In the rows, zero is written as 100.
One turn sends every row of this set to another row. A few are shown first. Where does it send the rows asked after them?
Rit: 91, 128, 76, 92, 99, 100, 117, 108, 50, 88, 85, 128, 108, 130, 90, 97
Sidul: 113, 76, 110, 110, 118, 72, 79, 130, 117, 87, 109, 53, 98, 113, 95, 81
nub: 103, 92, 97, 98, 79, 92, 119, 115, 60, 131, 118, 129, 76, 86, 83, 73
nura: 112, 111, 101, 67, 83, 54, 107, 94, 126, 104, 57, 119, 107, 100, 112, 75
Mufe: 91, 89, 113, 74, 94, 79, 78, 102, 149, 116, 131, 89, 111, 89, 109, 132
davof: 99, 97, 91, 101, 82, 102, 123, 117, 79, 122, 120, 130, 73, 73, 82, 68
Vub: 95, 85, 105, 80, 99, 85, 74, 98, 152, 106, 132, 89, 113, 87, 106, 132
Mip: 149, 70, 88, 69, 88, 91, 120, 119, 104, 71, 94, 122, 139, 96, 99, 94
fatis: 115, 109, 98, 77, 88, 49, 112, 92, 130, 91, 56, 112, 99, 108, 112, 81
Fiz: 91, 127, 68, 98, 107, 99, 114, 108, 55, 85, 80, 127, 99, 130, 91, 102
Val: 95, 132, 59, 102, 104, 112, 115, 98, 55, 92, 89, 124, 107, 124, 90, 95
selod: 93, 128, 65, 99, 103, 101, 117, 106, 50, 100, 80, 120, 104, 129, 85, 93
nav: 99, 88, 90, 98, 83, 94, 129, 109, 69, 120, 121, 136, 80, 74, 91, 68
Gop: 108, 102, 92, 73, 88, 53, 110, 85, 128, 98, 53, 111, 107, 111, 111, 82
kadal: 98, 81, 89, 133, 95, 117, 103, 113, 81, 125, 143, 104, 113, 128, 133, 125
mulif: 81, 90, 86, 113, 104, 135, 106, 91, 107, 107, 115, 80, 151, 95, 109, 65
novo: 99, 91, 99, 136, 102, 118, 102, 112, 93, 119, 148, 91, 107, 133, 132, 119
giba: 98, 84, 116, 73, 96, 86, 79, 106, 153, 103, 135, 96, 106, 90, 113, 128
Zam: 99, 130, 73, 95, 100, 106, 118, 106, 45, 84, 89, 126, 120, 126, 94, 100
fizo: 95, 84, 104, 77, 97, 85, 73, 89, 157, 102, 129, 90, 122, 89, 108, 120
suri: 113, 84, 110, 106, 117, 75, 76, 130, 124, 82, 107, 59, 78, 111, 100, 85
zin: 114, 111, 97, 79, 87, 50, 105, 96, 117, 92, 59, 110, 89, 110, 111, 70
faf: 142, 75, 95, 65, 90, 77, 127, 120, 98, 61, 99, 120, 136, 100, 91, 94
Pezuf: 120, 105, 90, 74, 80, 49, 105, 87, 113, 102, 59, 121, 91, 108, 106, 76
kofik: 142, 87, 98, 65, 87, 88, 125, 119, 101, 65, 94, 122, 148, 104, 99, 94
boni: 96, 88, 88, 130, 100, 121, 108, 118, 87, 119, 144, 108, 118, 129, 137, 125
poz: 112, 71, 114, 102, 113, 79, 73, 136, 108, 86, 105, 55, 89, 114, 93, 85
Tuluf: 81, 88, 72, 114, 105, 132, 96, 80, 109, 109, 120, 88, 151, 96, 108, 76
fogeb: 74, 95, 84, 117, 112, 129, 98, 88, 101, 110, 118, 85, 147, 86, 108, 68
kosov: 100, 78, 81, 131, 105, 123, 106, 112, 88, 114, 145, 95, 111, 135, 126, 125
dak: 107, 87, 118, 68, 93, 80, 72, 98, 148, 101, 127, 92, 123, 96, 107, 127
vip: 100, 81, 93, 134, 94, 113, 102, 109, 85, 129, 149, 99, 104, 125, 123, 121

Tuluf -> nub
fogeb -> nav
fizo -> vip
Now find these:
kadal -> Rit
Mip -> poz
selod -> nura
Pezuf -> dak
boni -> Fiz

